Rotation paths and how fast each direction turns (deg/step)
Each turn is a multiple of 5 degrees from 10 to 175, or 0.
Each row of a path follows its step; steps can be skipped.
Path 1:
step 0: [  1  23 -15  -5  13 -38 -13  27  -3 -14   9  -4   0  -1  -3  -8 -15   7
 -38  17   2 -17  -3  10  -9  15  16   6  14 -36  12  -2 -29  14   1  -4
   8 -22  16  -5  20   5  -4  14  19]
step 5: [-33  -8  -5   4  -3  -4  21  -1  -5  23  -7 -24  -5   4   1  -5   3   5
 -30   9  -2 -11  13  15  -3  23  -6 -12   2 -38  -1  16 -20  15  32  -1
 -23  27  -9  19  11 -27  17   5  -4]
step 6: [-20  -9 -11 -17   9  12 -18  -7 -24   7  -2   0 -34  22  12 -15   8   1
 -15  20  14  -6  -8   9  23 -15  10   2 -21  -8  -5 -28  -8  14   8 -18
 -22  33  -1   4  -4  -7 -25  14  23]
step 9: [ -1   3  -5 -20   1  -3  15   0 -56  -6  -6 -22  -5   0   3 -19 -32  14
  -2   3 -17   0 -15  13  -7 -41  19   3  -8  -8   0 -13 -10   1 -30   5
 -18 -10   9  -8 -16   5   2  -3 -18]
step 10: [  6  15  -9  17  -1  18 -10  -8 -23  19  10 -45  -2  24  -6   4 -29  -9
  -1 -13   4 -17  15  30 -11  -2 -10  -4  13  -1 -10  19 -16 -29  10  16
   1  10   7 -29 -17  -7  10 -10  -8]
step 15: [-17  29  -9  16 -10   1  -5 -22 -35  18  17   5  13  -7 -19 -18  17   6
   2  18   9  13  38  -4  28   1   4   3   5  -2  -7 -12 -18 -10 -17  25
  12   7   4 -11 -13  18  15  -1  27]
step 16: [  1   7  -8  -5   5 -22   5   6 -19 -21  -1  -6  13 -23  -5  -6  -9  13
 -42  -6   0 -19  40  10 -13  20   7  11   1 -36 -16 -22 -19  -8   3  18
  14  -4  -1  22   3 -17   1  -1  19]
step 17: [-31   4 -32  -6  22 -17 -21 -15 -12 -12  14  10  -3  -6   1   3  -2  24
 -25 -13  16  -4  10  35 -12 -35 -14  20   5   2  12  -7  -6  16   3   4
  -7  16 -14   2 -23  23 -10   2  14]
step 18: [-35  23 -10   7  11  -4  -3  -8 -46 -22  12  17   8   9  15  22 -29   1
  -9   8  -4   9 -13  -1   4  24 -34  -1   7  -2  18  12 -18 -20  -2 -10
  -3   3  -9   9  -4  -7  12   0  18]
step 20: [-25  -1  -1  -7   3  -8 -24   9 -26 -16  25 -10 -29   0   7 -16  19  17
   6  14   0 -11 -25  -5  18   3   5   3  22 -18   4  -9 -27  13 -13   1
 -34 -22  14 -10  -9  27  11  -2  -9]
[  2  -1  13   0  -5  -3  -6  -4   5  -2  -1 -14  -9   0   7   5  -7  -2
   6   1   0   3  -5   1  -6   6  -2   4   3   2   0   4  -6   3  -1  -4
  -1  -7  -5  -6   1  11   6  -4   0]
40
[ -8 -11  -3   1  11  -5   0   6   8  -7  -8   0   2  10  -3  -2   3   2
   1  12   0   1   4   1  -1   6  -6  -2  -1  -4   3  -8   3  -4  -3  -3
  -6  -1  -2  -8  -5   0   7  -4   1]
20
[ 5  2  2  0 -4 -7  1  5 -3 -3 -2 -2  1 -8 -3  3  7 -4  1 12 -9 -3  0 -3
  2 -6 -6 -7  8  6 -2 -4 -3  9  7 -5 12  0  4 -3 -5 -4  8  4  5]
95
[-4  6 -7  0  3  7 -7 -1  8  1  0  8  0  4  7  5 -8 -5  4  5 -7 -5 -4  4
 -2 -1  1 -1  3 -5 -4  8  0  9  7 -5 -5  2 -6  9 -6 -6  3 -5  6]
55
[-8  3 -7  7 -5 -4  3  1 12  8 -2 -7  0  0 -6 -3 -4 -3  4 -3 -1 -1  9  5
 -8 -5 -3 -1  8  2 11  2  0  9 -3  5  0  6  0 -6  5 -3 -7  3 -3]
155
Path 2:
step 0: [ -5 -15  17  45 -26 -46  13   9  17 -26  -9   9  -6   2   7 -16   3  -6
 -28  -4  -6   6  11  16  -1   6 -21   2  -3 -21 -32   6   8  -7 -19  -4
  -3  17  -8   4  -8  19   5   9  -7]
step 1: [ -2  -1   2 -15 -32 -35  -4 -10 -27  -5 -12  15   6  24   6   5  15  -8
 -18  19 -35 -13 -25  23 -11  15   0 -18  19  -5 -10  -6  -7 -25  -2   6
 -12  23  -4   1  -2  24  16   1  -9]
step 4: [  8   8  10  16   4 -27   0 -21 -13 -16 -22  29   7   9  19  18  27 -10
 -11  20  -7 -18   0  12 -30  13 -35   5   2  -8  10 -10  19  -6 -27 -22
  -6 -16 -19 -13   7   2  16  -7   0]
step 6: [  7  18   0  -1 -25 -18  12 -10 -15 -22 -12  32  -4  28   6 -25 -19   9
  -6  -1   7 -21  18  30 -10  23  22  -8  15   8 -12 -19  -4   0 -26   6
   0  29   9   6  -3  21  12  -1 -13]
step 11: [-18  19  -1  -1  -1 -37  -5   1  31   4   4  36   1   7  14 -12  -9  12
 -38  -3 -31   7  20   3   6  28   8 -13  -8   1 -13 -17  15  -1 -28   8
  10  23  10   0   3   2   9   6 -17]
step 12: [-10 -15   1  -7 -15 -31  17  20   4  -5 -17   4  -4  26   2  -4  17   9
 -23  -7 -28 -15  17  24 -34 -17 -15  -2  34   6  -2   1   6 -21 -41   2
  -2   4   6   9  16  -3  12   2   1]
step 13: [ -2  19   1   2 -22 -38   8 -25 -17   2 -28  -1   2   0  32  17  17 -18
 -25  -2  -7   1  23  11   0   1  -9 -12  17 -41  -3  -3   4 -14  -3 -14
  -2   2   3  -8  -3  -7   7 -16  32]
step 16: [-23   7  -2  -3   2 -52   4 -18  10   0  -1  10 -13   4  44  -3   9 -12
  -7   0  -5 -10   4  12 -14  32  -2  -9   4  15 -29  15  13  -7  -6  10
  20   7 -20 -13  16   7  16 -13   9]
step 19: [-14  10  22   2 -15 -51 -13 -21 -13  -5  -4   2  21  17  -3  -1   2   0
 -24  41 -25  -6   0   0 -11  25   3 -32   1   2 -17 -20  -5   4  10  -6
  -6  -4  -6   2  -3  25   9  -9  -3]
step 20: [ -4   2 -13   4 -14 -25 -16  -1   8   4  -8  -7  11  32  15  16 -13  13
 -55  19 -10  -3   3  20 -23  25  -6  21  -8   1   6  10  12   8 -22  -1
  -4  12  -1   1  30  -5  -8   9 -21]
[ -7  -1 -10   4 -10  -3  -4  -1  -4  -1   2  -4  -3   0  -1   4   6   8
   4   4  -4   5  -8  -1  -9   7   1   7  11  -3  -5   8   5  -6   0   7
   3  -9  -1  -2   4  -3  -3   3   3]
95
[  1   8   1  -2   6   5   7   7  -5   4  -7   2   5  -6   8   0   6  -4
  -8  -3 -10   7  -7  -4  -1  -2   1   5   2  -5  -3   4   0  -9  -5  -1
  -1   0   2  11  -8  -4   5   2  -5]
35
[  3  -9   0   4   2  -2   1   0   2  -1  -4  -3   0   6   1   2   0   9
  -4   8   9  10   1   5   0  -9  -9   5   1   7   9  -1  -9  -4   1   0
  -3  -5  -3   7   5 -10   7   1  -4]
140
[  5   1 -10  -4  -6  -3   5  -2   2  -3   3  11   2   7  -5  -8  -5   2
  -3   6  -4   1  -3  -3   2   1   4  -5  -3   8  -6   1  -3   3   1  -8
   5  -5  -8   2 -11  -6   4   9   5]
135
[ -3   0   2  -1   6  -5  -1   4  -1  -4  -3  -1   4  -6   2   4  -7  -1
   7   5  -3  -5   6   6  -1 -15   1   7  -3  -1  -6   3   6  -5  -4  -2
   1  -3   1 -13  -2 -10   2   7   8]
80
[  8  13  -1  -4  -3  -3  -2   0  -3 -10  -4   7  -3  -8  -4   2   0   2
  -6   0   6   0   5  -1  -2   8  -2   8   3  -8   9 -10   0   4   7   2
   1   2   1  -4  -2  -8  -1   6  -2]
160
Path 3:
step 0: [-15 -12   1 -10  -8  22  31   9   1 -33  18   4  -9  -7  14   3 -14 -22
  13   2   8  -2  20 -16   8  17 -17  12   5 -14  33 -21  -9  12   7 -18
   0   8   6  34 -31  14 -25  -2   4]
step 1: [-13  -7 -39  23  14  18  17 -28  -6 -11 -30  -1 -16 -21   6   5  -2   5
  -2   7   1  -2   2  14  -7  33 -12 -37  11 -14   3  14 -22 -12  -6   4
 -14  17  -3  11  24 -22  14  -4   9]
step 7: [ -3   5   8   0 -41  -6   0  -2 -13   4 -24 -17   1 -26 -32 -19  23  -6
   8   9   2   5 -33 -20  -6 -18  25   8 -13  -8   4 -22  -6  20 -12   3
  -8  36   7   8 -19  14   1 -13  -9]
step 8: [ 26   3 -10 -12  -4 -14 -28 -10 -11  25   3  11  28  -5   9  20 -12 -12
  15   3  41   5  -4  20  20  27  -1   4  -7 -17  11   1 -17 -19   6  19
 -16  18  10  28  -9  17 -13  -4   5]
step 11: [ 24 -14  13 -29 -15 -10  13 -31  -3   2  16   2   6 -17 -13  17 -12 -20
  -9 -17   0  21 -29 -10   1   7 -15   5   7   0 -17  11   2   9 -16   1
 -20 -15  -9  28  13 -28 -19   4 -37]
step 13: [ -9   6 -23 -35  11  14 -24  14 -16   6  14  18  -4  -6 -12 -20 -38  26
  14  17  22   1  14  11 -10 -25 -35   6 -10  -3   1  -9 -15  10  10  17
  14   3  -9  -7  26  -2   5   2   8]
step 14: [ 37 -15  11  19   1 -19 -26 -29   2 -13   3 -17 -27 -22  -1   2 -18   1
  -7  28 -19   1   3 -16 -21 -17  -6  13 -17  -1   5 -16 -18 -10 -11 -13
  -3 -17  -4 -27  -1 -12 -21   9  -3]
step 17: [  3   9  -1  10 -19   9  24 -10   5 -12  -8   1 -10 -25   6   5  -5  17
   9  28 -13 -36   7  28  12  12  11   1 -15 -25  38   5 -31   1   4 -13
  16   2 -20  10   8 -24   9  19  15]
step 18: [ 12 -18  -9 -22  11 -19  14 -14  -6 -15   0 -22 -14  -5  -3 -19  31 -14
   3  26  -5 -13  16 -26  10   8 -26   1  10   9   3   9 -23  17  25  43
 -15   3  10   8  17   8  10  -6   9]
step 20: [-23   2 -19 -26 -11   7  24  12  -7  14 -10 -35   2   8   2   2 -35  12
  10 -31  -7 -16 -13 -11  10  33  -2  21 -19 -13  -9  13  -1 -17  15  -9
  15   6 -13 -13 -16 -10 -21   6   7]
[  2  -8   6   2  -1   5   0  -8  -1  -1  -3   3   2  -4   8  -4   6  -7
  -3  -3   5   3  -1  -4 -11   3  -5  -2  -7   0  -3   2   7  -9  -4   6
  -9   0   1  14  -3   3   1  -4   9]
100
[  0  -1  -2  -8   3   2  -6   1  -6   1   5  -2  11  -1  -2   1  -5   6
  -3   1  -4  -2  -7  -2   1  12  -5   0   3  -1   0   8   5   1   8   0
  -8   1 -15  -2   8   2   8  -5   3]
155
[ 1 12  6  0  6 -9  4  7  1 -1 -5 -3  1 -7 -1 -5 -7  3  6  4  5  7  6 -7
 -2  0  4 -7 -7 -2  1  3 -6 -3 -2 10 -7  7 -3 -3  7  3 -4 -8  0]
65
[ 0  0  0  4 -9  2  7 -3  2  2 -3 -1  1  9  2 -3  5  0 -5 -1  9 -8 12 -9
 -3 10  0 -4  3  6 -1 -1 -7 10  0 -4 -3 -6 -9 -5 -1  0 -7 -5  3]
125
[  3  -7   0  -4  -4  -1  -8  -4   9   0  -3   1  -1  -2  -2  13   4  -5
  -3   6   0   3  -3  -6   3  12   4  -6  -8 -10  -2   6  -6   4  -1   5
   4  -4   9  -6   5  -3   2   0  -1]
110
Path 4:
step 1: [  9  11 -11  -1 -26 -18 -10 -41 -13 -11  -6   4  14  -1  -9 -30 -13  12
  32 -36  -9  -2   9  24 -15  33  -6   2  16   7  -3  -5  12  -2   6  34
  17 -21   3 -15  10  -6  11   0  23]
step 2: [  2 -14 -14  -6 -13 -12  20  -3  -7  16   8 -19   4 -16  -1 -17  23  10
  24 -21 -19   5  20  36  -9   4 -23 -16  -1  10  21  -2  -7   7  -5  28
  24 -12  20 -24   1  32  14   4  32]
step 7: [ -3 -18  17  13 -29 -16  -1  -8  -8   9 -13 -15 -17  -8  16  -6   9   2
  42  -7  16  13 -10  29  -9  -1 -10  38  20  13   1   4  10  18 -39  19
  12 -30  -3   6 -11  -5   8   2  18]
step 8: [  2 -33 -12  -5 -21  20  16 -22 -17 -14   5 -15  15 -34  18 -22  -8   9
  36   0  -9   2   9  26   5   5   9  36  17  14  12   2  -1   8 -11   8
  -6 -13  20  15 -15  22 -24 -14  10]
step 10: [ 12 -11 -22  10  -5  -5  11 -20 -25  29   2 -21  24   5  -3 -14   9   4
  23  39  10  -6  25   3   9 -26 -30 -12   0 -25 -18 -11  -5  35   3  11
 -11 -18  -8 -11   8  -3  -3  21  21]
step 13: [ -3  -3 -24 -11 -36 -23   5  -5 -19   6  10 -32   7 -18   6  -7 -26  27
  31 -25   6   8  -1  26  -1  19 -25 -17   9  10 -13 -23  12 -19 -14  18
  18  -6  10   0  -5   7  12 -12  24]
step 15: [-24 -20 -28  17  19  22  20 -14 -20   3   6   5 -12  17 -12   3   3  23
  21   2  19  10  12  44   3 -29 -22  -2   2  12   9  19  -7  34 -10  14
   4  -1 -10  22 -10   7  -6  -2  28]
step 18: [ 14 -11  12  19 -18 -17  19 -11 -12   7   3  -8   3 -15  39   1  -7   2
  24   3  -5  17  11  17 -13  19  -3   2  -1   0 -24  13 -13  23 -43  33
  15 -11  -8   4  41  -6   5  12  23]
step 19: [ 21 -20   9  11 -25 -11   2 -18 -34  -4 -27  -1   1  -9   8 -19   3   3
  38 -18 -24   2  21  28  24  27  -1  28  27  10   0   3  18  -1 -25  15
   5  -4 -10   6   6  10   6   4   2]
step 20: [  3  -9 -28  -2  -8  35  19 -14 -11  -4  -3 -24  -2  -3 -28 -30  19   2
  41   1 -32  -5  10  17   8   3  -1  16  19   8  -1   7  15   6   0  38
  12  -9  14  -8  -7  18  -5 -17  21]
[ -2   3   3   6   8  -6   3  -6  -9  -3   0 -13   0  -1  -2   5   5  -2
   5  -7   0  -2  -6  -1   0  -1   1  -2   4  10   6  -1 -11  -2   4   8
 -10   2   2  -5  -5   0  -9  -1  -5]
60
[  7   2   0   1  -4  -3  -2  -7   1   6  -9   0   1   6   9  -2   3  -1
  -1   2   5  -6   2   5   0   1   0  -3   0   4  11  12   1  -4   2  -4
   7   9   8  -3  -4  -6   7   4 -10]
145
[ -2   5   3   2  -1  -4   0   2   0  -4 -10  -3  -5   3   5  -1   0   2
  -1   9 -11   4  -7   6  -6   6  -1  -5   8   1   3  -9   1 -11  -2  -2
   2  -8   2  10   9  -7  -5   5   2]
60
[ 5 -5  3 -5  2 10  7 -8 -3  4 -7 -9  6 -3 -1 -8  6 -2  2 -4 -1 -4 -2 -9
 -7  1  7  3  6 -5 -5 -3  9  3  0 -2 -4  1 -2  1 10  2  4  9 -3]
35
[  1  -6   1  -2   4  -5  -2  -5   5  -5 -10   6   9  -4  -4   4   6   2
 -10  -7   3  -2   5   5   3   3  -7   6   6   6 -10   0   3  -6   2  -4
   1   1  -2  -7   5  -6 -10  -6   0]
140
[ -1   5  -4 -12  -3   2   5   3  -1 -10  -7  -3  -1   2  -8  -2   1   7
   3   3   3   5  -9  -6   8   7  -1  14  -4   2   2   6  -1   3   1  -1
   1   5   4   8  -5  -2  -4   1   1]
90
[ 3  7  9 -3  0  5 -5  7  1 -8 -8  6  3  3  3  9  2  1  0  5  5 -2 -3 -4
 -6 -3  7 -7 -7 -1  6 -6 10 -3 -3  2 -5  8 -3 -8 -3  7 -6 -2  2]
0
[-4 -3  1  2  1 14  8  2  9 -8  6 -2  4 -1  4 -5  7  0 -9  2 -7  4 -2  2
 -3  1  2 -6 -5  7  4  9 -7  2 -4  1  1  1  6 -1  9  4 -2 -8 -3]
120
Path 5:
step 0: [  6  13  -5  -9 -23  -5  14  13  -3 -10   5  -2  -5 -24  27  17 -22   2
   5   5  11  -5  37  10  13  10 -13  15   0  -1  21  31  12  31  -5 -23
   0 -22  -8 -32  -3  10   7   7  21]
step 1: [-25 -25  -2   9  24  24  -9  23  -7   9  -7  20   6  19 -23  21 -36   4
  13   9  -5 -16 -12   8  -4 -26  20   1  20 -24  22 -12  -2 -21   0  -6
  -2  10   9 -10  -5 -16 -12  -9  20]
step 4: [  5  -5  -7 -12  10  14 -23  -8 -10 -16   3  22  12  -1   4   9 -19  -7
  12   3  18 -26  -7  -6   7 -14  28  -3  11   4  -3  45  10  19 -13   8
  13   5  36  -9 -24   5  19  11 -16]
step 7: [ -5 -21  18   8   1  14  -7   9  18  -2 -20   9  -5  -7   6  -2 -26  -8
   2  12  15  11  22  38 -19   1  12   4  10 -27  12  26  21   8  15  10
 -28  -2  -7  11   5 -13  39  17  -5]
step 9: [ -5  13   4 -20 -29 -21  -1   2 -16 -10  -1  13  32   4   0  -8  -2   2
   5 -28  10 -14  41  30   5  21   5  -9  -3 -10  27 -16  14   9   3   3
   3  -5   2 -29  -4   9  17 -23   5]
step 10: [ 10 -27 -20  33  -3   6  -2  -4  -2   1 -28   3   8  24 -24  10 -11  -1
  22  17 -14 -14 -13 -13 -19 -22 -10  -1  31 -12  -2   6  13  -9 -34  10
 -10 -12 -12 -15  -1  -3  18  15  -6]
step 12: [  0   2   7  28 -15 -14  26 -14  20   5 -11 -22 -11   9  23  17 -16  -7
  13  18 -12   2  27  -5  -1  13  22  -9  -6   5  21  -4  30   3  -8 -18
  23 -28   5 -23 -11  19  -9   3  16]
step 13: [ -7   7 -35 -16   1  37 -12  31 -16   1  -6  23   7  -3  -3   0 -37   0
  12  -8   0 -13 -14  26   4  -8  -9  13  -8 -29  19  19  -8  -1  -8   5
  15 -12   0 -13 -22  -8  -2   2  -9]
step 14: [ -7 -32  24   2  -1 -21  16  33  38  -2  -4   2  12   4  -7  19   1  17
  14   8  -1 -12  27  14  13 -11  -4  17  31   3 -13 -25   1  17  -2  -2
   6   8   2   3  17 -19  -1  22  16]
step 19: [ 11 -15   3  13   8  24  -2 -11  -7  10 -35  15 -19  25   5   9 -38 -10
  -9  15 -12  15   6   2   5   2   2  -4  12 -21   7  25   9   7 -16   0
  20 -12   2   6  33  -8  30   6  23]
[  2   4   4  -3  -9   2  -2  -6  -5   0  -5  -4  -5   1   4   2   1  -3
  15  -4  -2   0   8   0   4  10  -6  -8  -9  -1  -1  -3  -6 -12  -3  -5
   1   6   2  -3   3   2   0   8   3]
115
[ -6   5  -9  -7   7   3   4  -1  11   3  -1   1  -2  -2  -3  -3   1   8
   8 -12   7  -8   1   0  -5  -1  -6  -6   9  -2  -1  -7  -4  -5  -2  -1
   2  -7   2  -4  -3   0   3  -8   5]
90
[ -2  -2  -4   6  -7   2  -2 -11   3  -1   4   9   2  12  -1   3  12  -3
   4  -1   3  -6   3  -1   2   7   1  -1   4   5   1   6   0   1  -4   3
  -7   6  -6   1  -3  -8  -5 -10  -5]
55
[-4  8 -2 -3 -6 -5  3  7 -6  1  5  3 -6  3  6  6 -1 -5 -6  5  0 -8  2 -3
 -2 -5  9 -6  0  3  9  3 -9 -6  7 -7  2 -4  8 -7 -8 -2  1 -4 -4]
90
[  1   2  -4  -2  -5   3   5   1  -3   7  -8   1   1  -2   0  -2  -1   1
   4   7  -4   8   0 -14  12  -5   7  -4   4   1  -2  -2   4  -7   0  15
  -1  -3   2   3  -3  -7  -3  -3   8]
160
[  2  -8   1   3  -2   3   4  -8   5   5   8   1  -2   7   1   1  -5   4
   4   7 -10   3  -5   1   1  -3  -2   4  -1   7   5  -4  -5  -4  -1  -5
  -9 -14   1  -1   9   4   9  -3   2]
155
[ 6  7 -2  4  4  6 16 -6 -7  5  1  3  9 -6 -2 -5 -2 -2 -6  3 -1 -1  3 11
 -3  5  0  0  3 11 -4  0  6 -5 -1 -5 -2  5  1 -8 -3  0 -1  1  6]
120
